The rows of Y fall into a few groups, and each row is roughly a mix of its group's hidden directions.
Y, 148 rows:
[[ 11   6 -16   7   1   4  11  14   9  22]
 [  8  -7  10 -19   8 -26   4  -5   7   1]
 [ -7  21  22   6   9  -4  -7  -5  -2 -15]
 [ -2  -5  -4   6  -1  15   8   9  20  23]
 [  6   2  -2  24  -1   0  21  -7   7  16]
 [ 10  -9 -23  13  19   0   1  -7  -5  -7]
 [ -5  13  -3  29  -3   2  13 -10   1   7]
 [ -1 -16  -2  -1   5   0 -12 -29  -2  10]
 [ -8 -14 -14   3   5 -16  13 -17  -2  13]
 [  1 -16   9  -3 -14   4  18  11  12 -15]
 [ -5 -26  -5  -5  -8   8   3 -14  10 -14]
 [ -9  -8  15  -7  19  13  -4  13 -14  -8]
 [  3  10  10  10  -5   1  -5 -14 -28  -6]
 [ -4   0 -15   5 -14  10  13 -22  -6 -11]
 [ -2   3  -7  18   6  13  -7  -1  26   6]
 [  7   0 -11   6  -4  -2 -13 -18 -21  16]
 [ 23  -1  13   6  -8 -12   6  -7 -13 -14]
 [  1  -7   9   2  -5 -18  -7 -21 -18  -8]
 [  2  10 -19   3  18   3  -2  21  -9  -4]
 [  0  -6  -9 -12 -30 -11   0   3   9   4]
 [ 15 -14   3 -18  -7   3  20   0  -4 -12]
 [  9   0  -2  -1 -18  -7   5 -18  -6  22]
 [ -6   3  11  11  31   4   6   0   5  -6]
 [  9  -2  -5  30   0   9  -8  -1  13   6]
 [  2 -23  -1  20   3 -12   5  10 -13   0]
 [  7  -4  16  22   1 -19  -8  -5  -9   8]
 [ -4 -26  14   4  -1  -3  13  10  13   0]
 [ -1 -12  -6  -7 -21  10  16  16   7  -5]
 [ 14  19  -3 -20   5  -5  11   9   2 -13]
 [ -4  10  -7  18  13 -18   0   1 -16  12]
 [  9 -13  -6  12 -24  -4   1   2  11 -16]
 [  7   5 -17  -1 -21   5  -8 -17  -2  14]
 [  7  16 -18   0 -16  -2  -5  -3  13  17]
 [ -8   4  22 -19  10   9   8  11   9   0]
 [ -2 -11 -14   0  -6   1  15 -15   5 -24]
 [ 13  -1   7  -9 -21   5  -6   2 -23   6]
 [ -8  18  24   4   5  12  -2   8   4  11]
 [-12  19  15   2   6   0   5 -20   5 -11]
 [  2   1  21  -8  20  -8   1 -14   9  10]
 [  0  -1  20  15  19   7   4  13  12  -5]
 [ -6   9  29  -9  13  -4   4   5  10   5]
 [  1  13 -15   2   5   5  20 -20  -9  -5]
 [  4  -1 -20  -3  -5 -23  -1  -3  -6 -19]
 [ 12  -8 -25   7   1  -8  -7  -8 -17  -1]
 [ 20  23  -1  -5   2  -3 -12   9  -3 -13]
 [ 15 -11   9   7 -12  11  -5  10  13  18]
 [ 13  11  -2  -5 -11  -3  26  15  -7   0]
 [ 16  11  -7 -13  12 -15 -12  -8  -9 -11]
 [  2  15   2  12   9  14  -9   8 -10  22]
 [ -1  -6  18   7  11  -7  -8  -2   5 -27]
 [ -4  -4  -3  -9 -22  12  10   0  13  20]
 [-15 -11  11  -1  25   9   3   9  -5  -9]
 [-12 -11 -13 -20  -4 -13   2   7 -16  -3]
 [ -8 -18 -16  14  -6  14 -14  -5  -8   3]
 [  0 -17   7  18  -1   6   5   8  19  14]
 [-11 -14 -19   3 -17  17  -6   4   5   6]
 [ -4 -23   7  -9 -19   7 -14   1   0  10]
 [ -4   6 -10  15   4   1 -28  -2 -14   5]
 [-11   3   2   1   2  28  10   1 -17   8]
 [  6 -10   6   1 -14   3  10 -14   6  26]
 [-13  -2   8  -3 -12   8   1 -11 -21 -19]
 [-19   4   6  27   4  -8   0 -13  -2  -5]
 [-11 -13   4  -6  10   5  -4  28  -9  -6]
 [ -1  -9   1  15  -2  -4  -6 -22 -10  21]
 [  3  -4  -3   3  15   0 -14  -1 -11 -28]
 [  3   6  -9  14  -5 -13  15  -2   6  24]
 [  0  13 -10  -7  18   8  -6  16 -16  10]
 [ -3 -27  16 -10  -5   8   5  12  -1   2]
 [ -5   7 -14  -6 -13 -15  10   8   4 -22]
 [  0   4  14   9  26  17   3  -5  -2   7]
 [-10  -5 -20  -2 -28   7  -3  -2  -2   4]
 [  6 -17   7  -8   8   2  18 -22   9  -5]
 [ -1 -16   2  21 -18  -9  -2 -15   1   7]
 [  8 -10   6  18  -2   1   1  -9  11  25]
 [-13   4 -22   0   1 -17 -17   1   7  -9]
 [-12   7  -5  15  18  -9   5 -20  -7  -8]
 [  6  17   3   0  -2 -16 -10  24  -9   3]
 [ -2  -8  22   0 -21  -4 -11  -4  -9  12]
 [ -7   2  -3  23   4 -24  -2  -3 -13  -4]
 [-12   1 -22   5  -6   0  -7 -25  -1  -1]
 [ 11   6  14  -7 -26   3   0   4  18   1]
 [ -3  -5  -4   6 -15  16  11   5   8  25]
 [ -7  10  20   3  14 -16  13   0  13   1]
 [ -2  11  -3 -14   8  -6 -24  -2 -12 -13]
 [-11 -22   7   3  16   5   9   9  -7  15]
 [ -1 -20  -4   0  -3 -14   6  -1  21  16]
 [  6  -7 -22  12  17  -6 -11 -10  -8  -7]
 [  5  -9 -13  -1 -23  13  -9   3 -10  15]
 [  0  18  -3  15  23  -6 -14   1  -6   2]
 [  0   3   2 -24 -18  11 -10  13  -9   1]
 [  2 -10   5   0  -4  -7  -4  25 -18 -15]
 [ -7 -15   4  22 -10  -6 -17  -2 -13   0]
 [ -8  17  19  -1   9 -16   3   9  -7  14]
 [  8   7   5  21   8 -14   9 -15  12 -10]
 [-21 -10  -5 -16  21   0   6   7  -4   3]
 [ -1   8 -21   2  -6   0  13   2  -1  26]
 [-12 -17 -20   5 -10  13  -3  -7   3 -13]
 [  0   7   3   4   9 -15 -28  -2 -11   9]
 [  4   5   6  12  -4  15  -4   1  29   7]
 [ -3   3   2  -8  18   8 -13  26  10   3]
 [-15   3  16  -5   1   6  12 -13  18 -15]
 [  3  -1 -18 -14 -15 -14   1 -19   6   0]
 [  9  -1  15  11  22 -11   4   4  -4 -17]
 [ 10   4   9  -3   4   1   6 -21 -25   9]
 [  3   4 -11  -3 -13 -11 -19 -12   0  21]
 [  6   2 -18   2  16 -14  10 -19   0 -10]
 [  6   3  20   4   1 -12  -6 -13 -13  21]
 [  7  -7  17  -1  -4   4  -4  23 -19  -8]
 [  2 -26 -21   6   2   8 -11  -5  -1   0]
 [  3 -14 -21  12  -6  13   6   1  19  -2]
 [ 15   4   1 -15  10  -7 -20  -3 -18   2]
 [-14   0  -8   2 -24  20  -2   1   0  12]
 [ 15 -13  12  -6 -21  -6  10   3   3 -15]
 [ 20   0 -13 -13 -19  10   7   0   7   7]
 [ -2  -9 -16   6 -12  11  13   2  23   7]
 [  5   7   5  17  22 -15  -6   1 -13   7]
 [  4   5   1   0   7   4 -13  15 -24 -18]
 [  6  -3  16   0  10  -2  -9  -7 -29  -6]
 [  2 -12  16  13   2  -4   3  25   8 -10]
 [-14  19 -12 -10 -14 -14  10  -7   9  -1]
 [ -1   9   0 -20 -17 -18   5   0   8 -14]
 [-12  14  16   4  19   5 -10   3  13  10]
 [ -3  -6  -5  -9   1  22   4 -12   9  23]
 [ -5   6 -10   5  -8   0 -19  27  -4   5]
 [ -1 -21   7  11   3  14  -7  -5  18 -13]
 [-10 -10   0  -3  -8   5  -4  20  24   9]
 [ 13   9  15 -21 -11  -1  13  -2  14   4]
 [ -3  -6   4  -4  12  23  22  10  -5  -4]
 [ 13   7   3  -4 -13 -12 -26  10   5   4]
 [  5  -6 -12   0  -9 -14   5 -19 -22   6]
 [ -2  -3   1   0  14 -10  -2  13 -23 -19]
 [ 22 -17   8  -4   1   5   8  11  -9  15]
 [ -8   1   6  -4   9  -1 -28   0 -16  11]
 [  2  19 -16  15   2 -15   1 -12  13   1]
 [  0  -7  15 -13 -11  19   0  11   2  19]
 [ -7 -10   4  -2  14  -5  -1  22 -18 -14]
 [ 13 -10  21  18   1   8   0  12 -10   3]
 [  8   4  24   6   9  22  -3   9  -3   4]
 [  7 -16   5  11  -1  15  -1  -3  19  18]
 [  7  14   6  13   3  11 -13  13  14 -16]
 [  2 -17 -11  12  -9   9 -19   4 -13 -11]
 [  2   7  12 -14 -24  -8   7  17  -3   1]
 [-12  11  27   0   0   7 -13  -6   1  11]
 [  1  12 -10  -1   1  -8  -5   1 -27  17]
 [ 12  -6  14  20   3 -13   0 -10 -11  14]
 [-18  -3   9  10   4 -12  12 -21  10   6]
 [-12 -15   8  -6 -10 -10 -12 -17 -15  -5]
 [ 13   9  -3  -8   7 -19 -25   2   1  -3]]
In each list below, one row fits none of the groups, and each other row fits one group, some only roughly. Which row is it?
- z411: [ -3  21  11  -2  -4 -16  -5  14  -8 -16]
- z118: [13 -5 -3 -5  2  0 13 30  7  3]
- z150: [-11   8  19  -4   0 -16 -19 -14  -4  -3]
- z241: [ -1  14  13 -10  14  23  -9   8  -7  -2]
- z123: [-12 -20   1  12   4   6 -13  -5   0 -22]
- z642: [ -3   3   2  -2 -26  14  14   6  -1 -14]
- z191: [  4   0  -7  -7  13 -17  -7 -23   4  15]
- z172: [  0   4   9   9  -4 -12  14 -22  10 -16]
- z19: [  5 -14   8 -12 -14  -1   8  -4 -20  17]
- z67: [ -9   0   1  13   3  -7 -18   9 -25   5]
- z768: [  5  -8  -5  18   1  21  -4 -16 -16   0]
- z962: [ -3  -1 -10  19   6   7 -14 -13 -11 -18]
- z481: [ 8 19 -7 -1 26 -1  5  4 -2 13]
 => z172
- z910: [-27  -8   5   5  19   5  -3  -4  -7  -5]
- z801: [ 10  -4  -6 -14   1   5  17  15  20  -8]
- z27: [-10  -7  -1   9  -7 -10 -14   6  -9 -27]
- z290: [ -8  26   5  -3 -11   3  18   6  11  -2]
- z520: [-10 -12  -3  -6 -19   8   1  -3   9 -23]
- z487: [  6 -20  13  12  12   3   6 -11   1  18]
- z954: [ 13   3   2  -5  18 -11  23  -8   8  -8]
- z437: [  1  20   4   0   0 -14  12  20   3  14]
- z773: [ 17  -1  16  13 -19 -12   7  -3   8  -6]
- z132: [ -3   2 -14   5 -16  -4  -6  -3 -11 -27]
 => z487
- z884: [ 10   5   2 -20  18  16   2  -1   9 -14]
- z627: [  9 -21   4  17  -9   6 -19  -7  -5   1]
- z751: [ 21   9  14   5  -2   6   1  14 -14 -13]
- z809: [  1 -13   2   6  18  23 -12   7  11  -1]
- z213: [-10   7   8 -21  -6   3  -6 -17 -18  -1]
- z329: [  0  16 -15 -10  -7   6 -18   8   7 -15]
- z214: [-11  17 -13 -22  -1   7   7  13  -4   4]
- z827: [  9 -22   1  12  -6  -1 -11   6 -19   9]
- z44: [ 11   1  27  -8  -9   1  -1  16 -10   5]
- z858: [  2  14 -18   3  -2  -9  20  -6  -2 -18]
 => z827
- z949: [-12   7  -3  -6 -11  15  13  13  14  16]
- z320: [  9  -2 -20 -11 -18   6   3  -1   0 -21]
- z493: [ 18  11  -8   4 -21  -4  12   0  16   3]
- z259: [-11   3   8  10  -5 -16 -14   5 -24   6]
- z243: [ 23   5   4 -11  -5   3   0  17   9 -16]
- z15: [ 18  -1  10   7 -17  11   2 -12  -9  17]
- z686: [  1  -9  15 -11 -13  12  -6 -23  -1   9]
- z725: [  0  -2 -11  11   3  17   4 -26  -8   7]
- z107: [ -4   2  -1  -7  -5  15 -18  24   8 -10]
- z828: [-10 -15  -3  -7   6  10   0   5   2  29]
- z187: [ -6  10   0 -21  -6   8 -11  19   9 -11]
- z981: [-15   8  15 -21   5  -1   8   8 -16   2]
- z311: [ -4   2  25  -6   3   6 -10 -19   0  13]
- z99: [  6  -5  16 -20 -17  -9  12  -6  -3  10]
- z848: [ -7   5  25   0  -5 -24   3  -7  -4  -5]
 => z981
- z908: [-14 -11   7  12   1  -4 -14   9  -8 -22]
- z573: [-12 -15  -3   3 -10  26   1 -13   9   0]
- z749: [ -4 -10   6  18   0   0 -16  -1 -11  23]
- z731: [  5 -10 -14  29   8  -2  -3  10   4   1]
- z737: [  6   2   2 -12 -25 -18  12  -6   7  -4]
- z753: [  2   4  -4  -6 -20  22  16  -6  11   2]
- z266: [-4  3 18 11  1 23 -7 15 -3 -9]
- z467: [  5  -6   8  28  16  -3   2  11   1 -11]
- z147: [-14 -12   6  14   8   8  19   8  15   0]
- z144: [ -5  -7   2  -1 -20  15   1  26   2   1]
- z628: [-11   3 -16 -15   3  18   1  20   0   2]
- z816: [ -1   3  -3  -3  -7   9 -17  26  -2 -15]
- z752: [  8 -22   5 -22 -14  -7  -6   2  -1  -3]
 => z753
- z865: [13  7  7  7 24  5 21 -3 -1  0]
- z501: [-11   2 -17  13 -14   9 -14 -11 -11  -8]
- z413: [  1 -26 -10   4   2  -4  -1  -6   4  22]
- z162: [-22  -9  -5   8   4  -6 -10 -13   2  20]
- z527: [  4 -14 -10  -2   6  26  -5  10  14   1]
- z262: [  1  -7  -1  12  11 -20  16 -20  -7   2]
- z238: [ -9  -6   5 -15 -10   8 -16  -8 -22  -2]
- z503: [ -3  -5  11 -19 -11  -4  13 -18   8  14]
- z928: [  4  16   3   9  13  -8 -16  22  -3   7]
- z790: [-15 -10  10  20  16   2  16  -6  -4   1]
- z625: [  6   9  18  10  -6   7   2   7 -14 -22]
- z990: [-12   9  -6   6 -26   4  -3  -6 -12 -15]
- z894: [  2  15   8  -7  16 -17   1  22   6   1]
 => z413
- z14: [ 11   8  -1   0 -10  17  13 -12 -22   4]
- z917: [  6  14 -15  -6   4 -15  20 -15   3  -2]
- z762: [-1 -6 25 -2 14 14  8 -1  1 15]
- z91: [ -2   8  14 -20  -7  15   3  -3  14  15]
- z838: [ -8 -13   4 -16 -13  -7  10 -20  12  -4]
- z899: [-21  10 -16   1  11 -11   8  -1 -17   0]
- z102: [ 6 -5 -5 32 13 -5  0 -8 -6 -1]
- z585: [-10  18  -9  -5 -10 -17 -14  16   1   5]
- z484: [-10  -6  -7 -11 -20 -12 -23  -2   1   3]
- z403: [  3  22   0  -3  21 -10   9  15  -4  -2]
- z143: [  5  -4 -15  17  -6  19   2  -1  21   4]
- z723: [21 -9 -2 24 10 -7  1 -5  7  7]
- z103: [ -2  -5 -11   1  -2  15  25  -5   6  18]
 => z143
- z52: [-4  1 -7 -2  8  9 12 16 27 -5]
- z613: [  2 -18  21  11   7   5   9  17  -6   5]
- z452: [  3  -1   7 -11 -18 -11 -16  18  -5  11]
- z7: [ 10  -3  -9  -5 -26 -16  -3  -1 -13  -6]
- z208: [  8 -10 -13 -16 -15  -8  21  -5   2   3]
- z781: [ 14  -7  13   9 -14  10   0  -9  -1  22]
- z315: [ -1   2 -19  16  -7  -6   1 -21   8 -14]
- z60: [  1   6   2   0   6 -14   3   6  -2 -32]
- z637: [ -5 -12 -17  -5 -18   6  -9  20  -1   9]
- z793: [ -7   2  -2   5 -19  -7 -19 -13 -18  -2]
- z406: [-12  -4   0  13  12  13   5 -11 -15  20]
- z23: [ -9  -8  12 -14   7  18  -2  21  -4   7]
- z735: [ -6   7   6  -2  10  11   0  -3 -29 -14]
 => z315
- z436: [-20 -18   2   1 -17  14  -1  -5  13   0]
- z20: [  3  15  13   8  13 -23   0   5  -9 -10]
- z293: [ 10   1  25   7 -13 -15   1   0 -15   1]
- z927: [-19  -2  -6   9 -12  -8 -13 -20  -7   8]
- z582: [-25 -20  10  -1   7   5   4   0  -6 -10]
- z741: [ -2   5 -16  13  15  16 -13 -13  -6   9]
- z902: [ -7   4 -24   6 -11 -12  16  -6   0  12]
- z84: [  4  -4  16   5  13  15   0   4 -25   6]
- z120: [-15  -3 -12 -14 -19  -1  -2   0  20  -4]
- z553: [ 21  10   8  -9   2  14   4  18  -1 -12]
- z255: [ 12   1  -1  10  25  -3   9 -17  -6  -8]
- z35: [  6   1  31 -16  -7  -3  -2   4   5  -7]
- z490: [ -2 -24  14  -7   7  -7 -19   9  -4   3]
- z836: [  5  -5  18  -1  23  -4 -13   0   2  17]
 => z293
